A single turn carries every row of the set below to another of its rows. Some are shown first; where does it send the rows asked next?
Nur: [  2.2  18.8 -22.5 -11.8   8.8 -20.2  19.2 -19.5  11.0  10.3   9.3  21.1
  11.7  15.2   7.3  -5.9  -3.9  14.0   3.2 -10.6  10.7  -7.6  25.5  -9.2
  22.4  -6.1  -9.4  12.5 -10.2 -27.7]
dapu: [-14.9   3.2 -31.0  -3.8 -15.0  -2.6 -23.8  -4.8  20.5 -11.1   8.9  -4.8
  11.5 -16.4   7.5 -21.5   1.0   8.7 -12.5  -6.0 -12.7 -32.2  20.3 -25.1
 -19.4 -25.1   6.9   2.6   5.8   0.8]
manup: [  6.7  14.9  -6.4   0.4   2.2   0.9  -3.1   6.6  20.6  -4.6   9.2   6.7
   9.8 -22.7   5.6  -8.2 -27.5 -21.9 -31.0  16.3  -9.8  23.4 -11.3   4.1
   6.5  13.4  11.0   2.9   4.9  -9.9]
bebiz: [-17.0   3.6 -38.5   6.3 -16.3  -2.0 -14.2 -11.7  15.8  -5.0  26.6  -3.8
  16.2 -15.9  12.2 -14.5  13.0   5.6 -18.4 -19.1  -4.0 -22.8  13.8 -23.6
 -17.0 -18.5  16.9  -3.0  14.7   8.6]
mized: [ -2.1  31.1 -20.9   0.5   5.4 -14.1  28.5 -11.6   1.8   1.1  11.9  12.9
   9.5   2.1  12.8  -8.8   9.5   9.9  -5.7  -0.9  22.9  -3.3  22.2  -0.3
  28.8  -8.0   3.9  20.3 -18.1 -23.4]
figu: [ 14.5  -3.6 -10.6   6.6  -4.5  -4.8  -8.7  16.6  24.8  -9.0   9.0  10.5
  12.7 -28.0  -3.8   2.3 -30.6  -8.1 -26.0   5.8 -14.0  12.4  -7.9  10.5
  14.0   0.3  14.5  -7.8  -4.4   2.1]
Noda: [ 12.6  11.2 -21.4   8.7  -1.2  -6.1   9.5  25.5  15.7 -11.9  15.9   3.0
   7.4 -20.4 -10.7 -20.4 -20.1  -7.4 -25.2  13.0 -20.5   5.7 -13.6  13.0
  11.2  15.5  -1.0   1.0   3.3   1.6]
Nida: [ 23.4   5.8  -4.3   4.4  -2.2  -6.8  -3.4  10.6  18.4 -10.2   5.3   6.8
  21.5 -20.8  -3.0  -7.3 -38.9  -2.8 -22.2  11.8 -11.4   9.7   0.2  14.5
   0.4  10.4  10.0  -2.2   0.7 -12.8]
zipum: [  6.4  20.7 -40.3 -28.6   0.4  -0.4  -4.2 -25.6  11.1  -4.4  -2.8   1.0
  -5.6  -2.0  -1.3 -23.8 -15.8   4.7  -3.3   3.1  18.6 -15.6  16.1  -1.2
  26.3  21.4  17.1   6.4  -6.3  12.6]
Zes: [  6.7  15.6 -21.3  -6.3   5.6 -10.3  16.0 -23.4   7.8  16.1  18.1  11.8
   2.8  28.2  12.1  -4.0   0.2  10.1   2.7 -17.6  10.1  -1.1  12.5 -11.3
  27.6 -16.3  -3.1  12.4  -6.9 -16.1]
pem: [  9.5  25.2 -33.9  -2.6   8.7 -26.5  31.8  -1.1   6.2  12.1  21.9   7.7
  -2.2  14.2  -3.7 -11.0   5.3   9.8  -5.8 -15.9   4.2 -11.4   9.9  -0.9
  21.9   5.7 -13.2  13.0  -7.4 -11.7]
Runuk: [-10.6  -8.6 -30.8   4.8  -9.1   0.3 -12.4  -8.2   9.2  -6.6   9.7   1.2
   1.9 -24.7  14.8 -29.1  16.9  -2.7 -15.6 -15.5   1.3 -17.4  23.0 -25.9
 -15.4 -27.0   4.6  -8.3   4.8   4.5]
siger: [ 16.5  16.6  -7.5  12.8  -5.1  -1.7   5.4  16.0   8.8 -16.8   9.8   1.6
  18.7 -34.1   5.5 -12.7 -21.6  -8.8 -27.4  14.7   3.1   9.6   0.7  16.5
   6.1   3.4  25.5   9.2  -5.7  -8.1]
voli: [-10.2   8.1 -46.7  -2.4  -8.8  -9.6  -3.7  13.3  15.4  -3.5  23.3  -3.5
   0.7 -19.0   0.0 -33.6   9.8  -3.6 -12.6 -17.3 -14.3 -31.1   7.5 -25.2
  -6.6 -15.9   5.5  10.7  10.2  10.7]
muz: [ 18.3  -5.9  -4.3  16.6  -1.7   1.4   1.5   5.9   8.4 -13.0   4.0   6.3
   9.0 -29.0   3.9 -15.5 -17.6  -8.5 -29.3  11.2  -3.6  19.9   1.5  13.2
  -0.3   6.1   2.9 -17.2  -1.3  -4.9]
Kol: [-14.7  14.0 -30.6  -6.6  -9.4  -4.4 -20.7  -7.2  19.8   2.4  16.2 -10.7
  -0.9 -17.5  14.7 -15.1   5.9 -11.9 -23.3 -15.6  -4.1 -21.5  11.0 -30.3
 -22.9 -18.7  16.9   8.7  10.3   4.4]
pomog: [ -6.1  32.2 -19.7  -9.4   9.6 -16.9  18.5 -24.2  11.3  16.1  12.3   6.7
  -4.2  19.7  11.4   4.1   6.9   4.0 -13.1  -5.1  12.5   1.9  13.3  -9.5
  17.0   1.2 -10.4  11.2  -9.8 -21.2]
magar: [ 11.2   7.7 -17.8   3.0  10.3 -17.4  25.7 -21.0  -0.6  10.6   9.0  16.9
   0.4   6.5  11.8  -8.4   9.7   6.9  -7.2 -16.1  21.8   5.3  25.4  -3.2
  16.4  -4.6 -11.2  -4.0 -12.6 -19.9]
rar: [ 14.3  18.0 -35.0 -23.9  -2.2   2.1 -10.3 -17.6  13.1  -8.8  -3.4  -3.5
  -3.4 -11.2  -3.8 -22.5 -26.1   0.6 -10.4   7.8  13.5 -10.5   9.4   5.3
  19.5  26.2  23.3   2.8  -3.5  16.1]
gipe: [-15.5  17.1 -31.0   6.3 -16.0  -1.3  -9.8   0.0   9.4 -14.3  13.6 -11.8
   8.1 -24.9  14.2 -21.7  15.6   5.4 -18.6  -4.1   5.2 -30.2  21.4 -16.9
 -11.9 -27.5  21.1  13.4  -3.4   3.1]
topa: [  3.1  17.5 -42.5 -25.8  -6.3   3.6 -16.1 -21.8  13.6 -10.1  -3.0  -8.0
  -6.5 -10.0  -1.3 -26.5 -14.8   4.4  -8.5   4.9  11.9 -21.7  14.0  -4.8
  13.8  16.6  21.3   3.6  -2.5  20.3]
bop: [ -9.5  -1.4 -29.1   1.0 -16.3   9.2 -24.8  -5.4  17.9  -5.5  17.8  -8.6
   4.5  -6.7  12.0 -21.8   1.1  -0.2 -12.5 -10.3 -14.0 -20.6   4.8 -26.2
  -8.8 -32.8  14.2   3.5  10.5  11.3]
tif: [ 24.2   3.2  -2.4   9.9  -3.7   4.5  -2.9   5.3  14.4  -4.9  13.0   1.9
  12.5  -5.2   1.9  -5.4 -33.8  -5.6 -21.7  10.1 -12.1  19.0 -13.5  14.1
  12.5   2.0  12.0  -2.0   2.5  -3.9]
lup: [ -4.9  19.7 -26.9   2.4   3.8 -14.3  25.4 -25.9   7.9   9.7  23.7  18.8
  15.4  16.0  10.3   1.5   9.5  15.5  -7.1 -11.1  13.4   4.3  15.6  -2.8
  25.0   2.8  -6.1   1.7  -3.4 -18.2]
Solog: [ 10.9   3.1 -13.8  13.9  -5.9   1.4   2.6   4.0  16.0  -9.7  20.6  12.1
  27.2 -25.2   3.5  -7.0 -24.3  -7.8 -27.5   6.5  -8.3  21.0  -8.7  12.3
   6.3  13.9  16.7  -8.1  11.1  -4.0]
Ruz: [-14.6  -1.6 -36.2  -3.0 -12.4  -8.3 -21.4  -1.6  23.8  -1.6  14.3  -1.5
   1.7 -16.2   6.6  -6.0   8.2   5.7 -14.3 -20.2  -8.4 -29.9  16.1 -25.6
  -4.7 -31.7  11.5  -0.4  -2.3  11.6]
Punan: [  3.1  13.6 -22.4  -5.6   8.2 -21.3  18.5 -13.5  15.8  12.2  11.7  20.8
   2.4  13.8   3.0  11.3  -0.7  12.9  -5.1 -12.4   9.0   0.2  14.7  -2.1
  36.2  -8.4  -8.2   4.1 -19.3 -15.1]

gipe -> mized
dapu -> Nur
Punan -> figu
Where do these go?
rar -> topa
Runuk -> magar
bop -> Zes
Solog -> bebiz
Noda -> voli
pomog -> manup

